Each path is a new rotation, seen through one point. The rows after it are directions, each followed by how far the rotation turns it, in deg/step (0 if it stays put).
Each turn is a multiple of 5 degrees from 10 to 175, or 0.

[ 15.1  -3.3 -12.3 -28.7 -37.3   7.0   8.6   7.3   0.0  -4.1  14.1   3.8
   2.9   2.2 -17.4  -5.3  11.2  -0.4]
[ 28.4  -6.2 -14.7 -27.2  11.6  19.7  14.6  -5.5 -14.8   8.1  12.5   3.7
   8.1 -11.4  -9.6   2.2 -12.7   1.4]
[ 23.9  20.3  -0.4 -21.5  -1.0   8.0   5.8  -1.3   7.4 -12.8  -5.2  13.4
  24.8 -14.3  -0.4 -24.7   7.2   6.0]
[ -8.0  10.0 -14.3 -35.7 -20.4  10.3  -0.7  -3.9   5.7   3.9  14.3  -7.3
  24.8  -5.0 -11.9   4.2   1.7  13.4]
[ 19.9 -18.4 -26.1 -13.9  -8.8  21.8  -3.9  -5.9   2.6 -10.4   5.3  23.1
  13.7 -11.3 -14.2   3.9  -9.5  -0.7]
[ 26.5  14.0  -9.7 -25.6 -15.4  16.0  21.1   4.8  -0.8  -9.7   7.9   5.2
  -5.9   0.3 -12.2 -19.1  12.8  -3.7]
[ 14.3   2.9   5.4 -40.4   7.4   6.8   7.1  -3.4  -9.5  14.6  17.0   3.6
  25.0  -9.8  -7.9  -0.3  -7.1   6.9]
[ 20.1   4.3 -22.5 -15.5 -10.5   9.2  -6.4  -6.0   5.9 -15.9  -8.6   4.8
  32.1 -21.4   3.6 -10.7  -0.6  10.1]
[ -4.7  15.7 -20.6 -27.5 -18.9  25.1   8.7  -1.8  13.3  -7.5  11.3   5.9
   5.1   4.7 -23.2  -2.0   0.1   6.7]
[ 26.4 -21.9  -2.8 -23.8 -12.0  10.0   3.7  -0.3  -7.0   3.0  18.6  23.0
  12.5  -8.6 -18.4   1.8   0.9  -3.1]
[ 32.1  11.7 -18.3 -25.9  -1.8  14.3  14.7  -3.4  -9.9  -7.4   1.5  -9.5
   7.0 -14.9   6.2 -16.2   7.1  -0.4]
[  0.2  21.4   1.0 -38.1   5.1  14.2   2.0  -2.8   8.5   0.1   5.5  13.2
  27.0  -3.0 -10.1  -7.2 -11.9   9.3]
[ 14.0 -10.9 -18.5 -17.0 -32.3   2.5  -6.8   0.4   5.5  -7.0   4.1   7.6
  29.1 -13.3 -12.0  -0.9   4.2  12.3]
[ 15.0   3.4 -31.6 -18.7  -4.7  32.4  15.9  -7.5  -0.5  -5.8  12.3   1.0
  -5.1  -4.4 -17.7   0.3  -0.3   0.4]
[ 25.1   2.6  13.5 -31.9   0.5  10.7   8.4   0.7  -1.2  -2.5  12.9  27.3
  12.8  -5.2 -11.6 -15.2   5.4  -6.4]
Speeds:
[  1.6  -7.0  -8.2   6.6 -10.7   1.6   3.3   5.5   2.4  -0.8  -0.8   4.8
  -8.0   7.3 -12.2   4.7  -6.5   2.5] -> 85
[ -2.2  -6.1   5.7  -0.9  13.2   4.0  -3.9  -3.0   0.9   3.7   2.1  13.6
   4.4   0.1  -4.6   5.4 -11.1  -1.1] -> 145

[ 12.3 -15.4 -10.5  -0.2 -33.3  -3.5   7.4  12.2   4.5  34.8  17.7  26.7
   6.2   4.6 -12.0   7.6  -4.7  -8.9]
[ 18.6   8.5 -18.4   9.4 -23.3  -1.3  10.9  10.0   9.2   4.9  29.8  26.6
   3.4  -6.0 -29.8   4.4 -11.6  -5.5]
[  1.0  -5.1  -8.6   0.8 -14.9   3.5   7.8  34.7   7.1  27.6  23.8  30.8
   1.9   6.1 -18.4  -6.6 -10.2   2.3]
[  1.8  -5.8   4.1   3.6 -23.3  -3.4  21.0   1.7   3.3  14.6  27.4  31.1
   9.1  -3.0 -33.5  -4.6  -1.2 -11.3]
[ -1.7   1.4 -19.7   7.1 -14.4   2.9   0.7  16.5   8.8   9.3   9.6  42.5
  15.2   8.3 -27.8 -13.2 -12.3  -3.9]
[  5.2 -18.0  -7.7  -0.5 -32.9  -3.8   7.6   5.9   3.3  32.7  11.7  32.3
  12.3   6.6 -15.2   1.9  -2.1 -11.9]
[ 19.6   5.5 -24.5  10.3 -26.9  -2.0   5.2   3.7   9.4   5.2  20.1  30.5
   9.1  -2.6 -27.4   4.9 -12.0  -8.0]
[  9.0  -6.3 -15.7   0.8 -21.2   2.7   4.0  32.3   8.3  30.7  21.8  27.5
   1.5   6.1 -12.6   1.2 -11.4   1.1]
[  9.5  -2.0   1.0   3.7 -23.8  -3.3  21.8   6.5   4.5  15.0  34.2  25.2
   2.3  -6.3 -31.6   1.7  -2.9  -8.0]
[ -3.1   4.1 -13.9   6.0 -10.0   4.4   5.4  25.2   9.1   9.2  17.5  39.8
   9.9   5.8 -29.8 -14.3 -12.7   0.2]
[ -3.0 -17.7   0.6  -1.0 -27.4  -3.1  13.0   7.0   2.2  30.0  14.7  35.2
  12.8   6.3 -21.4  -4.8  -0.1 -11.5]
[ 11.3   3.2 -22.9  10.7 -25.7  -1.8   4.1  -0.7   8.7   3.9  13.1  37.1
  15.2   0.9 -29.8  -1.3 -10.4 -10.7]
[  9.9 -10.4 -19.6   1.4 -26.7   0.6  -0.5  24.5   7.5  32.0  12.9  30.6
   6.8   8.3  -9.8   2.4 -10.5  -3.2]
[ 18.4  -1.3  -7.7   5.1 -29.7  -4.2  17.3   4.6   6.5  16.0  32.0  22.5
   2.4  -7.0 -26.3   8.6  -4.8  -9.2]
[  4.4   6.5 -16.3   6.1 -11.2   4.6   5.5  31.2   9.7  12.8  24.0  33.0
   3.6   2.9 -25.4  -7.7 -14.5   3.4]
Speeds:
[ -4.2 -11.4   6.9  -6.0  -2.9  -0.2   0.5   6.4  -2.5  16.5  -1.8  -1.9
  -1.5   4.4   9.1   0.9   3.6   0.5] -> 145
[ -9.5  -4.9   1.3   0.0  -0.4  -1.1  -2.7  -9.7  -1.6  -1.9 -12.2   9.3
  10.1   5.1  -2.8  -7.6   2.5  -5.1] -> 60

[ 40.5   9.0   4.3   5.2 -16.1  10.9  11.4 -10.0   1.1 -17.1 -10.5  -2.3
  15.8  -2.3  -0.2 -19.0   2.2  10.7]
[ 23.7   5.2   7.5  -1.2   9.4  11.3 -11.2 -13.5  -3.0 -18.1   2.6  15.9
  11.9  -3.4  -8.7  -6.7  26.8  27.1]
[ 32.9  -1.6  -4.5   2.8   0.9  -9.6 -18.6 -11.9  -5.6  -9.7 -23.1 -11.1
  18.1  -2.6  -0.4 -21.5   8.4  14.0]
[ 22.6   6.5   0.1   3.9  -5.3  15.8  -7.6 -11.0 -31.5  -6.0   4.3  -4.8
  24.2 -13.7  -8.7  -2.4  13.9  19.7]
[ 37.4   1.8   3.3 -12.9   5.1  -5.4  -1.1   2.0 -24.5  -4.9 -22.4  -0.3
  -4.1  -8.4  -1.3  -7.2  21.4  12.8]
[ 13.9  15.9  -2.3 -11.3  11.9  15.0   0.4  -3.1 -25.4  -6.1 -13.4  -8.3
  26.6  10.1  12.0 -10.1   8.4  22.7]
[ 11.0  11.0  -3.4  -1.0   1.3 -11.4  -5.8  14.0 -20.9   1.6  -9.3   1.3
  11.2 -22.2  13.4 -13.4  28.5  24.8]
[ 27.0  19.3   0.1  -2.0 -14.1   8.6  22.3   7.7 -14.9  -6.0 -14.7  -7.6
  16.6  -5.6  15.5 -17.9   3.0  12.5]
[ 15.2  18.5   6.9  -6.3   5.6  10.3   8.9   6.2  -2.9 -13.1   1.4  19.3
   7.1  -6.9   9.4 -10.6  30.2  29.6]
[ 24.9  10.4  -2.3   3.6  -3.4  -8.4  -0.5   0.6  12.9 -12.9 -20.1  -1.8
  18.4  -0.6  15.6 -29.7  10.1  19.2]
[ 17.9  12.3   1.3  13.7 -13.0  14.0  -1.0  -8.7  -3.5 -13.4  11.8   5.9
  27.2 -16.0  -1.7 -13.8  15.2  25.3]
[ 44.2   0.0   7.1   0.8  -7.3  -4.2  -0.9  -6.7   1.0 -15.3 -13.5   7.2
  -1.9 -11.0  -7.4 -15.5  19.4  12.5]
[ 25.9   7.2   2.8  -2.8   7.0  19.6  -8.0 -20.5  -8.4 -17.9  -6.6  -1.1
  25.9  11.1  -4.2 -10.4   7.1  21.0]
[ 22.4  -2.1  -2.5   2.1   5.9 -11.7 -24.9  -6.0 -17.5  -4.5  -9.5  -0.1
  12.9 -17.2  -5.1 -11.3  25.8  21.6]
[ 33.6   6.8  -1.9  -2.1  -9.6   9.0   2.6  -6.5 -31.1  -4.0 -15.8 -17.3
  20.3  -5.0  -0.2 -10.0   0.4   8.7]
Speeds:
[  0.9   3.9  -1.6   0.5  -3.6  10.1   6.2  -5.1  -0.9  -1.7  -1.9  -8.7
  10.6   9.9   2.7  -2.0 -13.3  -2.9] -> 155
[-5.9  0.2 -0.6 -5.9 14.7 -1.2 -7.6 -2.6  7.5 -2.8 -5.4  2.5  2.3 12.9
  4.6 -2.3  2.5  5.6] -> 100
[ -4.8   2.1  -2.6  -7.9   5.6  -1.0   1.5   7.3 -17.9   7.8  -5.4  -6.3
  -1.2   0.3   5.0   5.0   0.7  -0.7] -> 35
[  3.8  -1.8 -10.7  -0.3   1.9   5.1   1.1  -1.3   4.9  16.9   6.2   1.6
  -0.4   5.1  -0.2  -3.6   7.1  -9.1] -> 0

[ 14.1  -7.8  -1.8   7.3  11.9   3.9 -13.7   3.1 -12.1 -13.2  -8.0 -10.5
   4.8  -8.4  42.4  -2.2 -27.4 -13.8]
[ 24.7  -2.9   2.7   5.6  29.1 -12.4  -1.4   8.5 -11.3 -18.2  -1.1  -2.3
   0.0   2.6  22.0   6.7 -35.1  -7.6]
[  9.2  -8.1   3.6  -0.4  13.3  -9.6 -18.7  12.2 -15.7  -6.1 -12.1  -7.3
 -12.7  -8.6  28.0   0.8 -33.4 -22.6]
[  4.8   7.9  -1.2   6.7  20.8 -10.3  -7.9  19.3  -4.3 -14.4  -2.0  -6.3
  -0.2   5.2  36.5  13.7 -32.9  -4.7]
[ 14.6  -2.7  13.3  -8.1  14.8 -23.7 -20.7   9.9 -14.6  -5.7  -4.9  -1.7
 -14.7   6.8  23.0  14.0 -30.1 -10.4]
[  2.2   2.4   4.5  -0.8   3.3  -6.8 -24.0   9.6  -7.6  -7.4  -5.3  -9.0
  -0.4   3.3  48.2  12.2 -22.9  -5.0]
[ 24.5   0.2  13.5  -5.0  16.7 -18.8 -13.5   0.2 -10.4 -13.3   3.3  -0.6
   1.4  14.4  32.4  16.7 -23.9   4.1]
[ 19.4 -12.3  10.8  -6.1   2.5  -6.7 -25.8  -5.8 -17.2  -6.3  -7.7  -7.1
  -2.4  -2.0  39.8   2.3 -20.5 -12.4]
[ 22.5  -1.8   1.6   7.0  18.7  -1.8  -6.7  -0.7  -8.5 -19.1   0.8  -6.5
  12.7   4.1  41.6   6.4 -25.2   0.3]
[ 29.6 -14.0   8.9  -1.8  18.9 -11.6 -12.3  -2.1 -19.5 -11.6  -5.9  -2.9
  -5.7  -3.0  21.7   0.0 -30.2 -15.7]
[  8.9  -3.9  -4.8   9.6  15.7   2.1 -10.8  11.0 -10.1 -13.8  -8.6 -10.4
   1.7  -8.4  40.0  -0.3 -31.6 -15.3]
[ 19.3  -0.1   4.1   3.5  28.2 -17.3  -3.9  13.6 -10.8 -15.6  -2.2  -1.6
  -5.8   4.9  19.6  10.2 -36.5  -8.7]
[  3.4  -4.5   4.5  -2.3   9.4 -11.9 -22.9  14.9 -12.9  -4.0 -11.2  -7.9
 -14.6  -5.2  31.8   5.6 -31.2 -19.8]
[  6.0   9.5   2.9   3.2  18.0 -13.6 -11.6  16.4  -4.0 -12.9   0.2  -4.8
   0.4  10.2  38.2  18.2 -29.5   0.5]
[ 16.7  -4.5  16.2 -10.8   9.3 -22.3 -24.0   3.8 -15.6  -4.5  -4.0  -2.7
 -12.1   7.5  27.4  13.4 -25.6  -8.0]
Speeds:
[  3.9   6.6   2.1   1.7   3.3   4.3  -5.3  -1.8  -2.7   5.9   1.9   5.0
  -6.4   6.5   8.0 -10.7 -14.5   4.1] -> 0
[-9.3  7.3  5.0 -6.4 -6.2 -8.2 -7.9  4.9  2.9  4.9  1.4  0.8 -5.1  8.1
  3.6 10.4  3.0  5.6] -> 40

[  3.6 -12.1  -1.0 -12.4  -6.0  -3.0  -2.5   0.1  -8.5   5.4  11.6  28.9
  -5.8   5.9   2.2 -24.4  -6.7 -31.1]
[  8.0 -13.7 -12.2   3.6 -27.4   8.2  -7.3 -13.7 -17.3  -2.7   0.9   4.6
 -13.6   9.0  -3.3 -14.3 -21.2 -18.3]
[ -7.0  -0.3  -0.3  -6.2 -10.5   5.3 -12.6  -6.8   5.3 -24.9   1.6  15.3
  -0.4   7.3   2.0 -27.8 -14.2 -27.3]
[ 16.0 -14.9  -1.8  -6.4 -10.0   1.1   4.1   3.1  -8.0   6.2   0.0  22.6
 -11.1   1.6  -2.7 -21.8  -8.7 -33.3]
[  2.2 -10.3 -12.2  -4.7 -22.5  -3.4 -20.7 -13.4 -14.1  -5.3   8.5   1.2
 -10.7   9.7   0.0 -17.6 -22.8 -18.4]
[ -8.4  -3.4   0.6  -1.6 -12.5  14.2  -0.2  -9.7  -0.3 -16.5   3.8  27.1
  -0.7   9.1   1.7 -25.3  -8.9 -26.2]
[ 21.6 -12.7  -4.7  -2.7 -15.2   0.3  -1.8   3.4  -4.7  -3.2  -8.7   8.0
 -14.4  -0.4  -5.7 -20.8 -16.0 -32.7]
[ -4.8  -8.4  -7.8 -12.2 -12.9  -9.1 -21.7 -10.2  -9.9  -4.3  15.9  11.8
  -5.0  10.0   4.3 -22.7 -17.8 -21.5]
[ -0.6  -9.2  -2.7   4.2 -19.6  19.3   7.2 -11.7 -10.0  -6.5   0.9  26.1
  -6.4   9.4  -2.1 -19.8 -10.1 -23.6]
[ 14.8  -6.9  -5.2  -3.4 -15.2  -1.7 -13.1  -0.2   1.3 -16.2  -8.7  -0.3
 -10.8   1.0  -3.9 -23.9 -20.4 -30.0]
[ -3.2  -9.3  -2.8 -14.3  -6.6  -6.9 -11.2  -4.3  -8.0   1.4  16.3  25.1
  -3.4   7.9   4.5 -25.4  -9.4 -27.1]
[  7.2 -13.6  -8.7   6.5 -26.2  15.3   2.0 -12.8 -16.1  -1.7  -0.7  13.5
 -11.9   9.4  -4.5 -14.7 -16.8 -20.7]
[  0.5  -1.2  -2.4  -5.3 -12.1   0.0 -16.7  -4.5   5.3 -25.2  -3.0   5.7
  -4.2   4.2   0.2 -26.9 -18.4 -28.2]
[  7.8 -13.2  -0.8 -10.5  -7.0  -1.4   1.4   1.1  -8.1   6.7   8.0  28.4
  -7.7   4.1   1.1 -23.7  -7.3 -32.4]
[  7.1 -12.7 -12.9   1.3 -26.6   4.1 -12.4 -13.8 -16.8  -3.4   2.7   2.1
 -13.3   9.0  -2.7 -15.0 -22.5 -17.7]
Speeds:
[ -3.5   3.5   1.3   3.4   2.2   2.1  -9.1   5.9  -0.1   6.2 -10.2  -2.4
  -3.4  12.2   6.3   6.1  11.8  -0.8] -> 0
[-4.5 -0.8  4.9 -0.8  4.9  5.9 11.6  1.3 -0.3  5.7  4.1 17.3  3.4  1.0
  1.5 -1.5  8.6 -2.7] -> 140
[ -5.2   5.4   2.2   8.1  -4.0  13.3   4.3  -4.3   5.9 -14.6  -8.3  -0.4
   2.6   1.2  -1.5  -0.8  -0.6   1.4] -> 110

[ 13.1 -11.8   5.3  -9.2 -16.9 -18.6  17.4  10.9  -5.8   6.3 -13.2  19.1
  -1.9  26.4 -33.2  -4.7   0.1  -7.5]
[ -4.7 -14.7  -3.2 -12.4 -10.9   0.4  19.6   0.6 -29.2  18.2 -13.9   0.1
 -25.3   7.9  -8.7  29.5   3.0  -2.0]
[ -1.5  10.5  20.6 -24.6  -0.6 -12.0  13.5  -2.7 -38.4  -3.9  13.0  18.3
  -3.0   2.5  -7.0   5.0  10.0 -15.4]
[-13.7  -8.6  -8.3   4.3   9.1   0.7  31.8  18.9 -17.4   5.0  -5.5  32.3
   8.6  -1.7  -3.5   3.8  19.2 -14.0]
[-10.2  -4.2  12.6 -14.1   3.1   1.4  47.6  -5.1  -7.5   3.2  -7.5  -3.3
   4.6  29.2  -8.5  -9.9   6.1   2.9]
[ -0.2  -0.3  -7.8 -11.3 -29.0 -22.1  19.5  -4.7  -6.9  -0.4 -16.3   2.3
   7.7  16.7 -11.5  18.8  26.8 -12.0]
[  1.9  -6.2  17.0   7.4 -13.2 -18.1  12.3   6.5 -22.8  19.7 -10.2  15.3
 -24.7  20.0 -12.9  -2.9  -0.2 -20.8]
[ -4.5 -19.0   7.6 -22.2  -2.1   3.5  12.1  -4.9 -31.4   4.8  -8.1  30.0
  -7.9  11.3   9.4  21.4   7.0   6.4]
[ -4.0  -0.8   6.4 -17.6  10.8  -2.3  16.2  12.1 -28.1   6.5  15.2  11.7
   8.2   9.6 -29.1  -3.6  28.5  -4.4]
[ -7.9  -3.4 -15.9 -16.0   1.8   1.9  42.1   9.1  -3.5   3.1 -14.7  15.3
   3.2   7.0 -15.7   8.1  -4.6 -24.9]
[  0.8  -2.0  17.0   0.9 -10.3 -19.0  46.2  -8.0 -20.3  -3.7  -6.4 -12.3
  -7.3   8.4  -1.2   9.4  12.6  -1.6]
[-19.6  14.6   6.1  -4.4 -29.1 -16.1   8.0   2.7 -19.4   6.4 -13.7  25.0
   2.6  19.2   3.1   5.1  17.5 -11.9]
[  3.0 -27.6  11.8   0.0   9.0  -4.1  12.6  -2.5 -15.2  20.1  -5.7  22.2
 -10.5  28.8  -0.9  -4.4  19.6 -16.7]
[  5.4 -16.0   2.8 -29.5  -8.3  -1.3  19.3   6.4 -18.5  -1.4  -8.1  20.9
   4.7  18.4 -24.3  11.0   2.8  18.5]
[ -7.1   2.7  -9.2 -15.2  -0.5  -2.2  21.3   8.4 -26.6  16.6   3.1  -9.1
 -11.2   2.6 -28.1  16.7  18.3 -20.1]
Speeds:
[ 6.1  1.0  1.3  6.2 -6.6 -9.6 -2.0  8.2 -2.1 -7.9  2.4  4.5  7.1 -6.9
 -8.0  0.5  7.4  9.5] -> 135
[-4.2  2.3 -9.6 -8.2 -8.1  2.6 -2.3  0.5  4.2 -5.2 -8.4 12.1  6.1 -1.9
  4.7  8.1 -6.4  0.7] -> 170
[-0.4 -7.7  4.2  3.7  0.2  4.6  9.9  1.2 -2.2 -1.3 -5.3 -1.8 -5.0 -0.4
  4.0  2.7 -8.6 17.8] -> 120
[  1.1   1.0  -2.9  -8.4  10.6   6.7   1.1   5.2  -9.2  -1.8   8.7   1.9
  -2.0 -12.5  -6.5   5.1  -4.9  -1.0] -> 60
